500 stands for zero in the data rows.
Some points, each followed by its number:
c(241, 483, 569, 523, 350, 421, 435, 444, 542, 482, 572, 463) 0
c(355, 592, 656, 501, 470, 335, 394, 345, 548, 401, 582, 395) 1
c(540, 700, 802, 429, 624, 191, 337, 287, 500, 298, 595, 370) 2
c(999, 516, 268, 590, 858, 867, 863, 680, 464, 617, 278, 652) 3
c(657, 479, 466, 464, 585, 552, 527, 558, 463, 513, 463, 554) 4
c(364, 605, 651, 543, 471, 358, 461, 362, 575, 412, 582, 408) 5
c(406, 593, 620, 570, 492, 409, 485, 377, 564, 441, 556, 443) 6
c(873, 572, 455, 522, 761, 603, 645, 533, 467, 503, 419, 541) 7
c(999, 467, 199, 663, 825, 935, 933, 701, 502, 653, 255, 683) 8
c(446, 550, 502, 618, 504, 537, 603, 432, 582, 504, 489, 479) 9
c(636, 507, 453, 529, 601, 572, 593, 521, 511, 517, 462, 528) 10
c(162, 614, 693, 586, 339, 294, 424, 286, 612, 422, 607, 351) 11
c(377, 526, 572, 509, 445, 420, 451, 426, 546, 439, 538, 456) 12
c(673, 549, 413, 639, 620, 641, 710, 505, 534, 526, 410, 533) 13
c(280, 451, 583, 413, 356, 363, 320, 459, 487, 468, 585, 455) 14
c(713, 651, 512, 653, 699, 593, 741, 416, 583, 490, 426, 510) 15
c(335, 517, 499, 594, 403, 539, 588, 460, 578, 511, 503, 469) 16
c(348, 422, 530, 376, 397, 385, 321, 511, 449, 490, 595, 483) 17
c(672, 639, 563, 600, 665, 506, 615, 403, 533, 452, 467, 487) 18
c(999, 604, 341, 613, 882, 798, 854, 612, 490, 553, 316, 629) 19
c(601, 439, 369, 559, 533, 696, 629, 626, 499, 589, 410, 564) 20
c(999, 533, 236, 678, 918, 926, 957, 665, 494, 621, 252, 681) 21
c(175, 385, 496, 457, 269, 446, 341, 518, 500, 515, 584, 474) 22
c(517, 776, 694, 689, 620, 396, 634, 243, 644, 386, 527, 403) 23
c(743, 468, 372, 501, 638, 663, 632, 597, 474, 544, 408, 577) 24
c(513, 468, 494, 457, 506, 484, 471, 534, 460, 502, 497, 529) 25
c(685, 486, 397, 591, 608, 659, 648, 560, 517, 558, 408, 556) 26
c(826, 344, 374, 215, 621, 488, 327, 734, 247, 540, 462, 607) 27
c(204, 479, 656, 357, 320, 249, 229, 412, 456, 423, 633, 410) 28
c(563, 572, 490, 575, 556, 551, 619, 451, 540, 517, 485, 518) 29
c(999, 537, 310, 663, 819, 845, 880, 607, 500, 589, 301, 641) 30
c(803, 539, 435, 514, 694, 614, 621, 563, 453, 514, 408, 566) 31
c(954, 590, 457, 496, 815, 586, 631, 548, 431, 507, 404, 569) 32
c(999, 453, 202, 609, 825, 901, 874, 730, 459, 633, 260, 687) 33
c(549, 809, 762, 648, 674, 319, 583, 205, 627, 331, 549, 376) 34
c(293, 677, 705, 617, 450, 332, 480, 261, 613, 389, 602, 375) 35
c(471, 591, 557, 616, 510, 492, 592, 403, 568, 493, 483, 470) 36
c(488, 598, 627, 504, 514, 374, 444, 414, 516, 436, 549, 446) 37
c(655, 459, 475, 414, 577, 503, 449, 585, 437, 510, 481, 548) 38
c(183, 395, 443, 507, 253, 514, 463, 532, 555, 562, 537, 492) 39
c(463, 643, 639, 549, 533, 402, 491, 356, 557, 412, 538, 427) 40
c(729, 432, 304, 549, 617, 741, 698, 643, 471, 611, 372, 609) 41
c(219, 500, 639, 434, 323, 296, 314, 399, 526, 437, 603, 410) 42
c(594, 493, 418, 570, 549, 619, 639, 539, 537, 548, 432, 550) 43
c(222, 519, 687, 392, 356, 236, 239, 389, 482, 404, 644, 404) 44
c(139, 408, 589, 364, 248, 309, 210, 475, 466, 466, 620, 443) 45
c(943, 543, 359, 655, 788, 769, 839, 582, 504, 577, 349, 623) 46
c(782, 418, 330, 456, 637, 656, 600, 672, 423, 573, 410, 614) 47
c(340, 569, 592, 598, 431, 449, 524, 372, 596, 470, 529, 443) 48
c(300, 476, 643, 342, 372, 265, 236, 451, 449, 433, 631, 447) 49
c(763, 545, 416, 580, 680, 664, 694, 540, 523, 532, 393, 560) 50
c(101, 418, 568, 443, 221, 345, 279, 466, 495, 471, 625, 427) 51
c(324, 490, 587, 450, 403, 385, 379, 442, 501, 450, 566, 458) 52
c(847, 608, 497, 578, 751, 587, 685, 469, 514, 490, 426, 537) 53
c(257, 361, 453, 403, 302, 446, 343, 561, 460, 538, 559, 496) 54
c(350, 529, 546, 607, 412, 497, 561, 423, 580, 497, 522, 456) 55
c(381, 460, 527, 401, 419, 411, 382, 515, 474, 489, 542, 470) 56
c(7, 486, 727, 336, 199, 145, 85, 376, 475, 399, 718, 334) 57
c(392, 697, 700, 608, 528, 364, 519, 256, 619, 409, 573, 392) 58
c(730, 510, 491, 451, 640, 516, 506, 547, 438, 496, 457, 527) 59
c(382, 662, 712, 544, 513, 300, 426, 303, 574, 380, 586, 396) 60
c(999, 449, 355, 361, 787, 631, 562, 692, 337, 547, 388, 632) 61
c(394, 479, 539, 462, 425, 447, 418, 503, 480, 484, 535, 483) 62
c(131, 267, 503, 194, 172, 303, 67, 636, 357, 526, 637, 476) 63
c(596, 403, 419, 384, 498, 544, 432, 615, 420, 533, 462, 560) 64
c(26, 411, 602, 384, 176, 288, 208, 443, 513, 459, 656, 418) 65
c(999, 460, 345, 396, 793, 675, 615, 711, 359, 550, 351, 620) 66
c(437, 616, 580, 634, 514, 471, 592, 368, 584, 446, 515, 416) 67
c(857, 625, 491, 571, 780, 572, 652, 505, 504, 476, 414, 541) 68
c(202, 527, 667, 434, 339, 250, 283, 352, 505, 414, 648, 400) 69
c(212, 478, 577, 477, 310, 371, 369, 429, 533, 477, 573, 422) 70
c(694, 489, 455, 455, 616, 538, 529, 556, 438, 512, 450, 527) 71
c(999, 559, 229, 724, 904, 957, 999, 649, 520, 619, 229, 655) 72
c(999, 577, 369, 548, 919, 741, 774, 619, 426, 528, 316, 632) 73
c(602, 463, 442, 462, 536, 526, 494, 543, 454, 525, 494, 531) 74
c(324, 620, 626, 634, 457, 452, 560, 333, 624, 434, 537, 411) 75
c(521, 400, 340, 547, 470, 673, 620, 618, 503, 608, 429, 564) 76
c(969, 609, 526, 451, 836, 503, 550, 525, 420, 442, 424, 528) 77
c(375, 444, 563, 338, 392, 342, 261, 536, 415, 464, 584, 480) 78
c(139, 412, 599, 353, 239, 284, 200, 475, 467, 471, 644, 441) 79
c(293, 518, 661, 397, 398, 278, 289, 400, 490, 436, 605, 405) 80
c(410, 751, 749, 621, 560, 311, 502, 219, 633, 362, 578, 352) 81
c(755, 479, 373, 542, 643, 655, 643, 604, 463, 557, 402, 557) 82
c(262, 443, 563, 420, 352, 353, 303, 474, 479, 472, 599, 449) 83
c(372, 595, 634, 527, 467, 365, 428, 374, 545, 433, 571, 423) 84
c(984, 520, 297, 604, 789, 833, 839, 629, 498, 616, 320, 643) 85
c(999, 521, 267, 638, 875, 880, 896, 656, 483, 618, 280, 661) 86
c(999, 813, 677, 433, 999, 421, 589, 422, 368, 321, 396, 526) 87
c(160, 349, 484, 378, 220, 417, 281, 554, 459, 535, 581, 466) 88
c(601, 504, 432, 552, 572, 589, 596, 521, 510, 531, 457, 536) 89
c(293, 440, 543, 401, 349, 386, 315, 500, 465, 467, 580, 467) 90
c(210, 543, 633, 501, 341, 342, 384, 380, 558, 449, 590, 396) 91
c(88, 402, 599, 384, 227, 300, 218, 443, 474, 455, 618, 428) 92
c(682, 543, 428, 622, 635, 657, 703, 515, 557, 549, 423, 536) 93
c(617, 567, 530, 555, 594, 490, 556, 465, 523, 468, 489, 491) 94
c(597, 368, 325, 477, 502, 678, 568, 669, 454, 611, 432, 586) 95
c(150, 380, 511, 413, 251, 376, 295, 523, 473, 511, 588, 475) 96
c(607, 522, 428, 652, 563, 658, 739, 519, 574, 543, 415, 542) 97
c(303, 414, 559, 332, 331, 324, 257, 501, 423, 469, 579, 464) 98
c(376, 586, 672, 475, 467, 305, 370, 376, 510, 406, 574, 421) 99
c(227, 453, 615, 403, 323, 337, 291, 465, 471, 463, 615, 437) 100
c(263, 472, 563, 461, 348, 393, 372, 452, 502, 475, 571, 448) 101
c(797, 541, 374, 617, 689, 688, 741, 558, 523, 564, 386, 602) 102
c(933, 486, 379, 463, 756, 652, 619, 627, 418, 535, 383, 607) 103
c(712, 452, 354, 527, 597, 670, 637, 617, 454, 586, 410, 601) 104
c(444, 540, 613, 455, 502, 363, 401, 426, 501, 432, 566, 452) 105
c(590, 544, 576, 469, 572, 440, 464, 470, 490, 457, 519, 490) 106
c(55, 307, 476, 416, 158, 415, 283, 550, 488, 561, 592, 464) 107
c(937, 472, 354, 474, 763, 669, 643, 647, 412, 537, 387, 610) 108
c(315, 426, 549, 411, 355, 382, 313, 513, 452, 478, 565, 468) 109
c(999, 544, 237, 686, 929, 917, 956, 668, 481, 609, 245, 692) 110
c(183, 380, 521, 417, 267, 403, 323, 510, 480, 507, 590, 466) 111
c(554, 460, 518, 351, 515, 410, 358, 559, 405, 477, 525, 509) 112
c(243, 434, 590, 357, 298, 292, 245, 475, 444, 468, 600, 447) 113
c(119, 576, 694, 490, 293, 260, 310, 305, 551, 407, 654, 376) 114
c(374, 623, 613, 631, 495, 432, 556, 332, 610, 431, 533, 423) 115
c(293, 548, 617, 518, 408, 362, 405, 408, 548, 426, 570, 439) 116
c(420, 687, 725, 565, 532, 339, 459, 285, 575, 386, 570, 398) 117
c(307, 543, 584, 559, 413, 427, 469, 392, 563, 463, 546, 438) 118
c(999, 510, 263, 615, 817, 864, 873, 667, 482, 604, 279, 666) 119
c(667, 378, 356, 395, 546, 620, 505, 657, 408, 568, 447, 585) 120
c(671, 293, 202, 494, 532, 770, 646, 757, 437, 657, 370, 662) 121
c(855, 572, 440, 560, 743, 645, 697, 532, 490, 511, 391, 558) 122
c(583, 568, 545, 507, 565, 472, 527, 441, 515, 459, 498, 477) 123
c(944, 418, 300, 442, 730, 737, 667, 728, 394, 591, 352, 649) 124
c(711, 429, 415, 378, 592, 566, 487, 640, 388, 527, 436, 582) 125
c(939, 559, 333, 697, 792, 827, 907, 598, 556, 596, 320, 616) 126
c(70, 478, 609, 477, 232, 301, 298, 391, 553, 453, 619, 398) 127
c(678, 569, 467, 576, 641, 584, 621, 477, 539, 507, 445, 525) 128
c(164, 421, 515, 517, 257, 448, 398, 455, 529, 513, 553, 473) 129
c(271, 471, 625, 354, 359, 285, 246, 448, 459, 436, 607, 437) 130
c(297, 568, 732, 365, 414, 205, 233, 354, 481, 386, 650, 394) 131
c(576, 589, 590, 487, 576, 418, 471, 424, 509, 434, 526, 468) 132
c(833, 511, 355, 574, 700, 720, 713, 604, 487, 563, 369, 602) 133
c(854, 397, 314, 415, 666, 683, 578, 709, 394, 582, 377, 631) 134
c(419, 624, 617, 571, 499, 421, 512, 370, 564, 425, 541, 443) 135
c(450, 649, 619, 608, 543, 440, 579, 336, 587, 431, 539, 451) 136
c(275, 416, 532, 431, 348, 403, 337, 501, 484, 485, 569, 467) 137
c(999, 444, 449, 283, 743, 514, 417, 676, 291, 489, 430, 605) 138
c(351, 451, 565, 394, 384, 358, 326, 485, 471, 473, 553, 445) 139
c(998, 414, 246, 520, 778, 828, 748, 730, 409, 633, 318, 677) 140
c(356, 535, 539, 600, 431, 508, 573, 423, 577, 492, 521, 457) 141
c(999, 561, 335, 556, 837, 743, 788, 633, 435, 548, 316, 644) 142
c(636, 449, 373, 522, 542, 646, 600, 637, 469, 560, 418, 595) 143
c(201, 396, 531, 382, 274, 378, 289, 517, 470, 483, 589, 481) 144
c(697, 399, 420, 353, 581, 510, 406, 638, 382, 528, 461, 563) 145
c(191, 349, 506, 351, 245, 383, 258, 555, 437, 521, 586, 497) 146
c(87, 470, 591, 470, 252, 340, 341, 416, 549, 457, 607, 401) 147
c(307, 627, 670, 588, 450, 355, 472, 323, 608, 412, 567, 412) 148
c(350, 676, 642, 691, 493, 454, 607, 278, 657, 429, 539, 397) 149
c(598, 615, 586, 537, 611, 467, 542, 416, 521, 439, 508, 462) 150
c(411, 497, 567, 446, 430, 404, 382, 470, 485, 469, 549, 456) 151
c(218, 495, 589, 498, 340, 380, 378, 404, 552, 466, 589, 429) 152
c(207, 550, 588, 607, 356, 431, 505, 365, 618, 475, 568, 427) 153
c(260, 446, 552, 430, 334, 377, 349, 472, 504, 484, 588, 445) 154
c(986, 517, 273, 623, 807, 849, 856, 658, 490, 612, 310, 642) 155
c(346, 560, 688, 471, 439, 274, 318, 374, 508, 391, 603, 399) 156
c(865, 414, 316, 442, 684, 704, 623, 723, 393, 596, 376, 623) 157
c(0, 207, 447, 305, 17, 371, 142, 632, 440, 575, 635, 490) 158
c(183, 564, 663, 536, 335, 337, 395, 350, 570, 423, 613, 397) 159
c(0, 652, 751, 662, 233, 281, 421, 186, 694, 380, 668, 317) 160
c(164, 480, 583, 483, 291, 379, 375, 414, 541, 483, 598, 438) 161
c(50, 256, 418, 367, 128, 434, 249, 609, 479, 579, 599, 487) 162
c(162, 395, 582, 351, 255, 320, 224, 487, 454, 470, 621, 444) 163
c(713, 528, 391, 620, 655, 685, 709, 550, 535, 552, 395, 572) 164
c(470, 484, 510, 477, 468, 454, 455, 495, 500, 480, 516, 482) 165
Which three points above are nearest to each new point, looking only along the 3 directions in which the numbered points spread most? Their numbers follow each, nearest first.
c(363, 539, 569, 524, 438, 432, 463, 414, 550, 474, 544, 456) 12 118 48
c(236, 235, 456, 185, 230, 345, 105, 687, 328, 554, 600, 509) 63 146 88
c(428, 567, 615, 489, 472, 364, 411, 391, 511, 442, 554, 444) 105 37 84
c(304, 697, 711, 609, 474, 325, 490, 232, 634, 376, 588, 351) 35 58 148
c(94, 478, 637, 454, 249, 297, 271, 394, 544, 451, 634, 392) 127 147 51
c(359, 418, 523, 365, 384, 397, 307, 535, 441, 495, 575, 483) 17 109 78
c(0, 275, 471, 559, 0, 426, 296, 463, 630, 580, 672, 401) 107 162 51
c(662, 333, 316, 405, 515, 642, 510, 713, 381, 596, 433, 613) 120 95 125
c(675, 633, 564, 586, 657, 514, 626, 404, 544, 452, 474, 479) 18 150 94
c(667, 474, 387, 577, 591, 677, 667, 542, 515, 572, 420, 572) 26 164 43
c(999, 587, 512, 356, 898, 524, 523, 575, 352, 456, 401, 580) 77 32 138
c(783, 242, 89, 528, 553, 934, 747, 871, 422, 721, 292, 721) 121 140 41
c(318, 527, 734, 280, 410, 150, 134, 395, 426, 358, 665, 397) 131 44 49
c(499, 352, 389, 385, 445, 533, 416, 642, 395, 545, 492, 546) 64 25 74
c(636, 530, 444, 525, 601, 555, 587, 520, 501, 510, 460, 517) 10 89 128
c(530, 504, 414, 643, 539, 674, 685, 502, 594, 553, 436, 529) 97 43 13
c(999, 676, 561, 432, 938, 473, 566, 515, 390, 407, 429, 526) 77 87 32
c(134, 401, 488, 463, 252, 434, 354, 514, 517, 535, 586, 470) 22 111 129
c(502, 594, 543, 585, 542, 491, 568, 412, 567, 472, 501, 477) 36 9 67
c(299, 523, 734, 301, 369, 166, 153, 382, 434, 372, 652, 385) 131 44 28
c(612, 501, 404, 572, 571, 647, 637, 534, 524, 552, 438, 543) 43 89 26
c(999, 654, 386, 644, 963, 779, 904, 562, 495, 535, 305, 620) 19 30 46
c(579, 616, 574, 579, 606, 474, 576, 404, 548, 459, 488, 482) 150 94 123
c(685, 457, 472, 403, 588, 495, 461, 584, 414, 510, 483, 545) 38 71 59
c(280, 540, 667, 415, 401, 267, 279, 379, 489, 410, 616, 416) 80 44 156
c(302, 377, 467, 393, 330, 443, 353, 548, 466, 524, 548, 491) 54 137 109
c(277, 379, 463, 435, 336, 466, 393, 549, 466, 532, 542, 502) 54 137 22
c(497, 409, 460, 371, 437, 464, 372, 570, 426, 516, 511, 521) 112 25 64
c(592, 490, 470, 456, 549, 510, 493, 546, 464, 518, 492, 520) 74 25 4
c(257, 600, 667, 590, 405, 342, 449, 306, 595, 427, 591, 378) 148 35 11
c(228, 649, 722, 553, 393, 268, 382, 265, 597, 388, 604, 370) 11 35 159
c(479, 563, 731, 300, 506, 184, 196, 396, 413, 351, 636, 394) 131 156 49
c(344, 623, 680, 524, 444, 332, 408, 321, 551, 403, 582, 400) 1 5 84
c(716, 279, 144, 505, 531, 869, 714, 778, 448, 700, 339, 680) 121 41 95
c(242, 532, 637, 500, 368, 348, 381, 369, 537, 435, 596, 419) 91 116 152
c(596, 573, 480, 610, 592, 573, 641, 475, 567, 508, 458, 520) 29 128 89
c(300, 573, 680, 450, 434, 272, 337, 357, 524, 398, 609, 397) 156 99 80
c(343, 489, 587, 377, 402, 332, 301, 466, 458, 435, 604, 455) 139 14 130
c(141, 475, 649, 390, 287, 268, 241, 420, 504, 424, 657, 400) 28 69 44
c(0, 345, 497, 502, 35, 423, 331, 462, 590, 565, 615, 439) 107 51 162
c(165, 604, 616, 659, 340, 441, 566, 302, 662, 457, 577, 412) 153 75 48
c(356, 652, 685, 538, 479, 310, 439, 310, 576, 391, 563, 407) 60 5 1
c(775, 447, 397, 412, 632, 567, 523, 635, 411, 533, 431, 579) 125 71 47
c(249, 534, 617, 436, 362, 313, 327, 395, 528, 423, 611, 411) 42 80 91
c(441, 608, 571, 637, 535, 471, 595, 363, 600, 443, 514, 446) 67 136 36
c(801, 506, 402, 473, 674, 586, 597, 597, 448, 528, 406, 587) 31 24 82
c(0, 503, 649, 513, 191, 305, 331, 350, 588, 450, 651, 369) 127 147 114
c(29, 14, 131, 384, 20, 725, 380, 863, 435, 758, 487, 622) 162 158 107
c(711, 208, 62, 511, 500, 951, 737, 875, 420, 759, 309, 726) 121 41 140
c(999, 435, 235, 457, 892, 818, 741, 792, 351, 610, 287, 704) 140 124 33
c(491, 577, 481, 678, 520, 589, 681, 436, 604, 501, 455, 486) 9 29 36
c(527, 390, 439, 351, 454, 492, 396, 599, 405, 524, 500, 541) 64 112 25
c(565, 406, 452, 383, 502, 512, 395, 614, 396, 533, 490, 550) 64 38 145
c(409, 462, 442, 599, 423, 595, 612, 492, 564, 550, 484, 513) 16 9 141
c(999, 424, 233, 467, 865, 821, 741, 758, 363, 604, 306, 683) 140 124 33
c(724, 446, 388, 436, 614, 593, 533, 619, 412, 549, 446, 571) 125 71 120
c(582, 910, 723, 893, 719, 503, 877, 124, 756, 377, 468, 379) 23 34 149
c(215, 523, 650, 452, 342, 309, 324, 377, 530, 425, 595, 396) 42 69 91
c(627, 448, 384, 521, 550, 639, 603, 599, 493, 559, 433, 563) 143 20 43
c(345, 552, 560, 585, 436, 459, 524, 394, 590, 477, 526, 435) 48 55 141
c(520, 435, 390, 514, 478, 634, 576, 593, 508, 576, 459, 559) 76 20 143
c(313, 575, 675, 458, 407, 286, 344, 352, 504, 401, 617, 406) 156 99 80
c(268, 349, 452, 373, 291, 433, 335, 576, 450, 538, 571, 513) 54 146 88
c(346, 492, 559, 507, 427, 428, 440, 440, 519, 469, 549, 460) 12 62 52
c(147, 432, 486, 524, 253, 490, 440, 460, 554, 519, 555, 444) 129 39 22
c(760, 389, 273, 510, 617, 755, 652, 699, 450, 622, 365, 636) 41 47 157
c(659, 395, 362, 445, 549, 611, 531, 653, 418, 581, 427, 593) 120 95 143
c(650, 447, 443, 418, 551, 530, 462, 592, 431, 535, 475, 542) 38 74 64
c(581, 573, 495, 574, 590, 538, 628, 447, 545, 488, 461, 494) 29 94 128
c(272, 417, 522, 420, 325, 407, 344, 502, 488, 483, 561, 460) 137 90 154
c(182, 468, 626, 365, 290, 248, 229, 416, 474, 437, 626, 420) 28 44 113
c(231, 559, 644, 496, 359, 325, 372, 363, 557, 440, 600, 414) 91 159 116
c(569, 890, 722, 884, 734, 479, 818, 126, 735, 378, 483, 383) 23 34 149
c(521, 649, 640, 562, 567, 412, 507, 350, 559, 407, 519, 436) 40 136 135
c(480, 715, 659, 672, 587, 437, 601, 275, 619, 393, 521, 403) 23 136 58
c(269, 586, 651, 560, 425, 375, 457, 342, 585, 435, 585, 415) 148 5 116
c(304, 718, 688, 704, 490, 402, 613, 238, 683, 401, 564, 367) 149 58 35
c(138, 340, 393, 483, 214, 528, 431, 585, 511, 572, 554, 501) 39 22 54
c(237, 513, 626, 438, 357, 274, 305, 393, 513, 421, 618, 401) 42 69 80
c(245, 666, 698, 612, 433, 341, 474, 277, 623, 404, 554, 384) 35 148 11
c(69, 692, 737, 688, 329, 314, 486, 210, 703, 404, 628, 335) 160 11 35
c(285, 381, 485, 435, 315, 459, 385, 551, 480, 519, 555, 490) 54 137 22
c(242, 524, 567, 525, 369, 416, 435, 416, 565, 488, 558, 439) 0 152 118
c(485, 658, 620, 578, 570, 432, 550, 337, 578, 434, 512, 434) 136 40 135
c(496, 407, 426, 422, 441, 527, 440, 600, 412, 531, 494, 539) 64 25 74
c(718, 407, 390, 397, 585, 561, 469, 652, 386, 554, 449, 572) 125 120 145
c(329, 343, 407, 405, 325, 491, 384, 615, 469, 564, 521, 539) 54 137 22
c(255, 481, 553, 520, 347, 430, 421, 438, 534, 489, 554, 455) 0 101 152
c(253, 545, 558, 603, 357, 472, 503, 409, 620, 484, 528, 437) 153 118 48
c(239, 481, 509, 555, 342, 464, 487, 466, 559, 491, 557, 451) 0 129 118
c(674, 474, 467, 408, 579, 523, 465, 581, 416, 504, 466, 546) 38 71 4
c(272, 383, 466, 431, 330, 479, 386, 554, 496, 534, 553, 495) 54 137 22
c(139, 435, 589, 421, 261, 356, 285, 459, 500, 469, 606, 442) 51 45 100
c(464, 422, 433, 446, 440, 537, 475, 569, 478, 543, 498, 528) 25 165 74
c(524, 495, 493, 505, 501, 514, 513, 508, 497, 515, 504, 511) 25 165 74
c(694, 427, 420, 412, 559, 560, 506, 616, 407, 540, 469, 560) 125 38 120
c(30, 393, 564, 448, 183, 353, 295, 440, 522, 482, 624, 412) 51 65 147
c(586, 376, 384, 395, 489, 547, 432, 651, 404, 545, 469, 570) 64 120 145
c(598, 428, 442, 412, 519, 522, 455, 591, 420, 534, 473, 545) 64 74 38
c(485, 420, 571, 284, 456, 341, 245, 562, 374, 461, 562, 480) 78 112 17
c(0, 426, 623, 440, 118, 267, 221, 395, 549, 478, 678, 395) 65 127 92
c(681, 668, 554, 623, 679, 539, 658, 404, 581, 450, 447, 476) 18 15 128
c(654, 466, 474, 424, 574, 522, 467, 579, 435, 497, 478, 536) 38 4 74
c(639, 381, 384, 413, 521, 607, 476, 661, 413, 562, 462, 588) 120 64 125
c(497, 361, 403, 414, 430, 560, 445, 644, 433, 569, 489, 560) 64 25 74
c(561, 538, 486, 596, 556, 581, 596, 478, 547, 526, 484, 517) 29 89 10
c(322, 634, 674, 571, 476, 343, 453, 303, 597, 407, 597, 400) 148 5 35
c(433, 485, 572, 330, 440, 336, 290, 488, 435, 439, 578, 465) 78 139 17
c(206, 368, 506, 348, 252, 380, 253, 567, 435, 521, 589, 478) 146 88 144
c(656, 615, 589, 536, 638, 456, 542, 421, 511, 436, 475, 474) 150 94 18
c(344, 496, 590, 452, 413, 373, 366, 453, 508, 475, 581, 453) 52 151 139
c(509, 441, 456, 454, 466, 513, 474, 570, 467, 515, 496, 536) 25 74 165
c(273, 383, 476, 423, 305, 456, 356, 564, 471, 523, 561, 496) 54 137 22
c(590, 657, 580, 632, 628, 502, 633, 382, 569, 462, 463, 477) 18 150 94
c(534, 575, 444, 690, 563, 652, 732, 465, 608, 523, 420, 517) 97 13 93
c(622, 499, 432, 557, 553, 590, 593, 539, 518, 511, 450, 533) 89 10 43
c(668, 484, 483, 420, 581, 511, 468, 581, 412, 484, 484, 531) 38 71 4
c(725, 660, 545, 649, 696, 564, 685, 416, 578, 455, 456, 485) 15 18 128
c(168, 578, 656, 556, 354, 327, 402, 322, 590, 420, 615, 389) 159 11 91
c(578, 580, 483, 629, 570, 593, 665, 463, 569, 510, 466, 509) 29 128 97
c(33, 480, 773, 285, 226, 94, 68, 345, 461, 363, 728, 334) 57 28 65
c(874, 434, 445, 276, 691, 482, 383, 669, 303, 508, 444, 576) 138 27 145
c(747, 575, 508, 545, 686, 547, 623, 482, 502, 482, 446, 527) 128 53 68
c(837, 334, 285, 319, 626, 638, 459, 775, 336, 586, 403, 633) 134 157 47
c(772, 711, 615, 606, 771, 470, 642, 380, 545, 405, 454, 474) 18 15 53
c(983, 438, 360, 379, 772, 640, 543, 706, 355, 534, 382, 617) 61 66 103
c(999, 541, 541, 165, 912, 376, 329, 644, 232, 422, 433, 572) 138 77 27
c(662, 426, 390, 441, 553, 608, 534, 646, 433, 558, 451, 589) 120 125 143
c(583, 559, 464, 655, 585, 655, 714, 475, 577, 538, 438, 527) 97 13 93
c(554, 590, 512, 647, 583, 557, 669, 430, 588, 496, 448, 496) 29 9 36
c(697, 620, 499, 645, 678, 598, 708, 440, 573, 472, 440, 516) 15 128 13
c(952, 611, 488, 521, 820, 583, 653, 530, 455, 495, 397, 552) 32 7 68
c(828, 541, 296, 763, 710, 879, 958, 567, 575, 620, 312, 616) 126 30 46
c(449, 528, 591, 469, 479, 368, 397, 443, 490, 451, 561, 453) 105 151 37
c(354, 589, 739, 322, 434, 135, 166, 379, 436, 350, 647, 388) 131 44 49
c(599, 412, 415, 411, 511, 553, 459, 619, 428, 543, 464, 566) 64 74 38
c(278, 337, 456, 368, 312, 440, 311, 587, 419, 535, 555, 494) 54 146 88
c(505, 591, 559, 591, 551, 494, 572, 428, 561, 468, 501, 474) 36 9 67
c(613, 649, 554, 658, 622, 548, 669, 391, 593, 459, 474, 489) 18 15 29
c(465, 618, 585, 625, 521, 463, 593, 363, 592, 447, 495, 429) 67 136 36
c(555, 374, 424, 347, 464, 477, 374, 641, 391, 537, 509, 551) 64 112 145
c(661, 335, 331, 370, 532, 606, 473, 709, 387, 602, 442, 601) 120 125 95
c(738, 294, 104, 614, 540, 972, 859, 817, 489, 731, 285, 697) 121 33 41
c(368, 447, 538, 420, 404, 396, 371, 498, 482, 480, 558, 481) 56 139 17
c(227, 474, 615, 381, 321, 330, 270, 443, 482, 439, 613, 423) 100 130 113
c(652, 473, 434, 491, 569, 577, 538, 570, 476, 527, 442, 557) 4 71 10
c(712, 556, 508, 482, 647, 510, 538, 512, 459, 476, 471, 527) 59 71 4
c(551, 534, 489, 581, 561, 573, 607, 469, 535, 518, 476, 506) 29 89 10
c(232, 371, 459, 418, 288, 459, 379, 549, 472, 538, 556, 495) 54 22 111
c(762, 438, 375, 470, 608, 659, 570, 659, 415, 570, 423, 593) 47 24 104
c(735, 676, 574, 605, 718, 516, 653, 385, 547, 444, 480, 474) 18 15 53
c(805, 254, 75, 516, 568, 953, 757, 875, 415, 715, 294, 733) 121 140 33
c(361, 353, 468, 381, 346, 483, 355, 588, 442, 537, 540, 502) 54 17 56
c(690, 581, 503, 559, 651, 541, 604, 465, 531, 486, 449, 512) 128 18 94
c(999, 433, 218, 448, 911, 839, 766, 795, 341, 611, 252, 715) 140 33 124
c(426, 711, 716, 615, 543, 352, 527, 261, 604, 378, 563, 386) 58 81 117
c(152, 642, 711, 599, 334, 299, 408, 275, 622, 413, 622, 347) 11 159 114
c(515, 374, 382, 454, 454, 581, 488, 618, 458, 561, 460, 563) 64 95 74
c(0, 585, 753, 498, 236, 196, 254, 247, 592, 381, 693, 330) 114 160 127
c(444, 416, 387, 523, 430, 596, 551, 586, 506, 577, 486, 537) 76 25 95
c(521, 811, 692, 797, 649, 487, 763, 204, 709, 394, 505, 386) 23 34 149
c(37, 355, 520, 409, 169, 378, 278, 519, 506, 517, 614, 449) 107 51 96
c(259, 616, 653, 570, 424, 349, 452, 312, 598, 424, 577, 386) 148 35 5
c(561, 526, 488, 557, 546, 538, 585, 489, 512, 502, 472, 509) 29 89 10
c(621, 456, 399, 494, 552, 611, 561, 585, 462, 553, 443, 569) 143 4 89
c(752, 643, 573, 559, 707, 497, 603, 420, 506, 439, 464, 499) 18 53 150
c(558, 595, 503, 646, 578, 595, 656, 436, 564, 500, 461, 495) 29 9 128
c(311, 546, 623, 492, 408, 357, 391, 406, 514, 436, 592, 423) 116 52 84
c(304, 590, 679, 516, 425, 322, 377, 335, 546, 406, 593, 392) 1 99 156
c(557, 447, 415, 476, 518, 563, 515, 574, 480, 532, 460, 541) 74 4 25
c(999, 452, 260, 505, 821, 792, 757, 730, 413, 603, 305, 673) 140 124 3
c(683, 391, 353, 409, 577, 601, 521, 663, 398, 565, 439, 588) 120 125 47
c(0, 229, 412, 361, 69, 445, 254, 606, 469, 589, 616, 485) 162 158 107
